Named moves, each a turn or a mirror, and the order they were made in; the first pair answered:
kefis (before |-> after):
[ -1  16   2 -10   5   7   1  -6  -4   0   0   3  -2   6 -12   7 -14  13
  -9  -2  -2   9  -4  -8   4  14  -7   1  11  -9   2  -9  -1] |-> [ -1  15   4  -9   5   6   4  -1  -5   0   0   5  -3   4  -9   6  -9  11
 -11   4   0   6  -3 -11   3  17 -10  -3  19  -7   1  -6   0]
[ -1  -3   5   6  -8  -5   3  11   0  -3  -5   0  12   6   0   8 -10   8
  14  -4 -10  -1   4  16  -7   4  -3 -18  -7   6  -3  13   2] |-> [  0  -4   6   7  -8  -6   4  12  -1  -3  -6   1  11   6   2   7  -7   6
  13   0  -9  -2   4  14  -7   6  -4 -20  -1   7  -3  14   3]
[-12   0  -5   9  -4  -5   5  -5   2   4  11   0   3  -2  -3  -3   9   5
  11  -1  -4   4   0  -5   5  11   6 -10 -10  -1  10   0   1] |-> [-12   0  -5  10  -3  -5   5  -4   2   4  11   1   4  -3  -2  -3  11   4
  11   0  -3   3   0  -6   5  12   4 -10  -8   0  10   0   2]
[-3  4 -2  0 -1 -6 -2 -2 -1  5  3  4  7  7 -2  6 -5  5  2  0 -8  0  7  9
  0 -1 -1 -6 -9  2  4  0 -3] |-> [ -2   2   2   1  -1  -7   1   3  -1   5   3   6   6   5   2   3   3   3
  -2   9  -5  -2   9   3  -1   2  -5 -10   2   5   4   4   0]
pif (before |-> after):
[ 2  7 -4 -4  7 -8  0 -4 -4  0  9  4  5 -3 10  2  1  4  3 -2  7 -2 -2 -4
  4  0  5  0  0 10  1 -4  1] |-> [ 3  8 -5 -8  3 -1 -1 -8  0  0  3 -3  9 -1  4  5 -6  6  0 -6  2  8 -2  0
  3  1  4  6 -3 -2  3 -7 -5]
[  2  -1   5   4  -5   4  -6 -12   2  -3   6   3  -5   4 -16   0  -9   2
  13 -10  -1   1  -7   4  10   4   3  -5  -4   1   4   5  -1] |-> [  1   0   6   6  -4   2  -6 -10   1  -2   8   6  -6   4 -15   0  -6   0
  16  -8   1  -3  -7   3  11   4   3  -7  -3   6   3   7   1]
[ -3  -9   4  -6   5   4  17   2  23 -11  -4 -10   0   1 -16   2   0  -1
  -3  -5   8   5   0  12  -3  -1  -7  12   0 -22  -1  -1  -4] |-> [ -5 -14  10   6   6  -7  21  14  18  -9   2  -2   3   2  -7   2   4   0
   8   4   8  -9   4  11  -7   1 -10 -11   3  -3  -5  13   5]
gimuk (before |-> after):
[  2  -9   3   4   0   6  14   0  12  -7 -11  -9   7   1  -6  10 -10   2
   1  -8 -13   3   8  14  -6   6  -9  -5   2 -10  -2   9   2] |-> [  2  -9  -2   4   5   4  13  -5  12  -8  -7  -6   1   1  -8   8 -12   0
   8 -15 -10  -3   5  18  -3  -1  -3  -2  -8  -5  -3   5   5]
[ 3 -1  5  6  3  4 -2  7  1  1 -5 -1  6 -2  1 -1  1  1  6  0 -4 -2  3  2
 -4 -1  0 -3 -4 -1  1 11  3] |-> [ 4 -2  4  6  4  3 -3  5  2  1 -4  0  4 -2  1  0  1  0  8 -2 -3 -4  3  3
 -3 -3  1 -3 -6  1  1 10  4]
[ -9 -10  -8   3  -4  10   0  19   1 -11 -15  -1  15   6 -16   9  -4   4
  -4  -1   1  -6  -1  12   3  10   0  -6  18  -6 -14   5   1] |-> [ -9 -10 -14   4   4   7  -1  12   0 -14  -8   3   5   5 -21   8  -7   2
   7 -12   5 -15  -4  18   7   0   8   0   2   1 -16   0   5]
kedom (before |-> after):
[ -8  -4   0  -7   0   3   0  -1   4  -1  -8  -7   4   5  -6  11   2  -1
  -3  -2  -9  15   4  -6  -9   7  -4   2   8 -10  14  -4  -8] |-> [ -8  -1   2  -6  -2   1  -4   1   0   1  -4  -4   7   4  -2   9   4   1
  -4   2  -8  14   4 -12  -9   9  -4  -1  12  -5  14  -4  -8]
[  0   5   4   1  -3  -6  -2  -3  -5   2   2   3   1   8  -5   2 -10   4
   3  -6  -4   8   1   6  -5  -5  -2   0  -9   1   1  -7  -4] |-> [ -1   2   2   0  -2  -2   1  -2  -1   0  -3   0  -1   8  -8   2 -10   1
   2  -7  -4  11   3   8  -6  -5  -3   2  -8  -5   0  -7  -5]
[ -3   3   4   6   0 -11  -9   6 -12   3  14  10   1  -3  15  -2  10   9
   5   8   2 -13  -2 -10   3   4  -3 -12   7  27   0   8   8] |-> [ -4   1  -2   7   4 -12  -7   1 -11   1  14  11  -2   0   8   0   1  11
  15  -4   0 -17  -3   2   4  -4   3 -13 -11  28  -2   7   9]
Then:
Each pair is two moves apart.
[  2  -4   0  -1  13  -9   9   7   1  -2   7   4  -5 -10  12  -5   9  -2
  -6   1  10  -8  -6   2   0  -5   3   1   3   9   3   6   7] |-> [  3   1  -5  -5  10  -4   3  -4   3  -2   4  -2   2  -4   2   0  -9   5
  -3 -15   0   4  -9  12   1  -8   7   9 -16  -2   3  -1  -1] -> gimuk then kefis
[ -5 -12 -17  -1  -1   7  26   7   2  -2  -3   2 -18  27 -15  -1   3 -20
  13  -5 -17 -10 -12   0  -7  -2 -10 -11   9  -2   0   2  -2] |-> [ -5 -10 -11  -1  -4   6  23  11  -1   1   0   3 -14  26  -7  -3  11 -20
   4   7 -15  -7 -12 -11  -8   5 -14 -12  25   0   1   3  -3] -> kedom then kedom
[  2   1  -3  -1   5   4   4  -3   0   2 -11   4 -13  -1  -2  -1   5  -7
   1   0   7  -4  -1  -5   4  -7   8  15  -1  -5   6  -9   3] |-> [  4   3   0   0   2   3   1   0  -4   4  -8   5 -11  -2   3  -2   9  -6
  -2   6   8  -3  -2 -12   5  -3   7  13   7  -1   6  -9   2] -> kedom then kedom
[  0  -9   0  -2   4   6   5   9  17  -4 -18 -11  -2   7   1   1  -1  -6
  -5   2  -6   7   3   7  -4   8  -6 -10   7 -10   3  10   4] |-> [  0  -3  -9  -5  11   1  -3  -5  12  -5  -6  -5 -10   7  -6   0 -10  -4
   7 -16  -4   1  -4  12   3  -5   9   1 -18  -3   1  -2   3] -> pif then kefis
[ -2  26   6   4 -17  -9 -19   2  -7   3   1   8  -1 -11  10  -5  -5   3
  -3   8  -6  -3  -2 -17  -2   6  -2  -7   7   0  13 -11 -10] |-> [ -2  26   1   1 -14  -8 -20  -6  -5   0  -1   6  -2  -8   1  -1 -17   5
   5  -6  -9  -2  -4  -6  -1  -1   4  -3 -13  -4  13 -15 -11] -> kefis then kedom
[  3  11  -6  -1   1   5  -7   3 -14  12  16   4 -11   6   7   5  12  -1
  -8  11  12  -3 -17  -6  10  -1   8   0  14   5   0 -10   0] |-> [  2  11  -7   0  -7   8  -7   1  -8  10   3  -7   7  19  -3  17 -13  10
   1  -4  -8  10 -14  14   3   0   5  -9  -7  -8  -1  -3  -7] -> kefis then pif
[  2  14  -7 -18   5   6 -23  -7  -6  15   9  -2  -4   0   6  -6  -3  -4
  -3   2   4   3  -7 -27  18  -9  17  16   6  -1   1 -20  -4] |-> [  2  12 -11 -18   8   5 -22 -11  -3  12   8  -2  -7   2   0  -4  -9  -3
   5  -7   2   1  -7 -18  18 -14  21  17  -7  -2   0 -20  -3] -> kedom then kedom
[ -5   2  -9 -17   1  13   4   3   1  -2 -19   3  -1  -9   0  10 -10   0
 -13  -3  -6  14  10   5  -9  10   1   7   8  -8  16   6   1] |-> [ -6   0  -4  -5   3  -2   4  14  -6   0  -7  12   1  -7  11   9  -6   3
   0   3  -5  -4  12   3 -11   9  -1 -15   9  17  12  17  11] -> pif then kedom
[ -9   5 -26  18   9 -13   9   4  -4   8   4   4 -13   7 -16   9   9  -8
  22  -7  12 -10   2  -8   0 -24   4   2 -19  12  -6  -8   9] |-> [ -9  -1 -27  14   6  -2  18   4   7   4 -12  -8  -9  11 -25  15   2  -9
  18 -12   5   2   6   4  -4 -20  -2   4 -19 -10  -5  -5   5] -> kedom then pif
[ -2   2 -10  -6   3   6  -5  -4  17  -2   4   2  -3 -15   6   5  -7 -17
  -1 -17   2  -1  14  11   5 -10   2   8  -6  -3   5  -4 -12] |-> [ -3   0  -2  -2   1   1  -4   6  12   1   7   7  -2 -19  17   1   6 -19
  -6   0   6  -8  16  -2   4  -4  -5  -1  14   9   5   2  -7] -> kefis then kedom
[ 16   1   5   2  10   1  10 -14   8   7   0   6 -12  12   3 -16   1   5
 -11  -7 -13  -9  -3   0   1   9   5  -1   7   8   5  17  16] |-> [ 17   3   6   1   6   4   8 -14   9   9  -4   2  -6  14   2 -13  -2   7
 -16  -5 -17  -1  -2  -1  -1  13   1  -1   9   2   5  18  13] -> kefis then gimuk
[ -8  -7   5   5  -6   9  17   8   9  -2 -17  -8   1  10  13  -9   7  -8
  -5   3  11   3   5   1  -5  -4  -6  -3  15 -13  -1  12  -5] |-> [ -9  -3   7   7  -4   0  10   9   0   1  -3   1  -1   7  22 -15  14  -7
  -4   9  18  -6   1 -10  -1  -5  -3  -5  18   4  -2  11  -1] -> pif then kedom
[ -8  16   5   3  -5   6  12   3  -5  -6   2   9   8   1  -9   5 -15  -1
  14 -22   6  -2   7   8   6  -5   5  18 -15  -5 -14 -16 -13] |-> [-10   8  12  12  -6   1  22  18  -3  -8  -2  10  11   4  -2   7 -10  -2
  21 -12   3 -11  13  12  -2   0  -5  -6  -6   4 -16   0  -6] -> kedom then pif
[ -3   0   4   3  -4   3   1   0   2  -3  -7  -5   9   3  -1   0 -10   5
   1  -6  -8   9   0   6  -6   0  -2  -8   0  -7   6   3   0] |-> [-4  0  1  6  5 -5  0 -1 -3 -4  6  3 -2  0  3 -5 -4  1  9 -8  2 -7 -2  3
 -1 -8  5 -9 -4 10  3  1  7] -> gimuk then pif
[ 3  8 10  1 -1 -4 -5  4 -2 10  4 -1  9  0  3 -4  3  5  1  5 -3  0  3 -4
  2  4 -2 -5  1  2 -2  3 -7] |-> [  3   6   6   0   2  -5  -4   0   0   7   4  -1   6   2  -1  -2  -4   6
   9  -4  -5  -2   2   5   1  -1   2  -4 -11   2  -2   2  -6] -> kedom then kedom
[ 13 -20 -15  16  18   8  13   7  -4  -1   7  -9 -13  -5  -7 -21  -3  -5
 -12 -14   5  18   5   3 -13 -11 -11   2 -15  -9  -7 -19 -10] |-> [ 12 -25  -8  21  15   6  19  17  -2  -1   2 -10  -5  -2  -3 -16  -3  -3
 -10  -7  -1  18   9   6 -19  -5 -20 -15  -8  -6  -8  -7  -7] -> pif then kedom
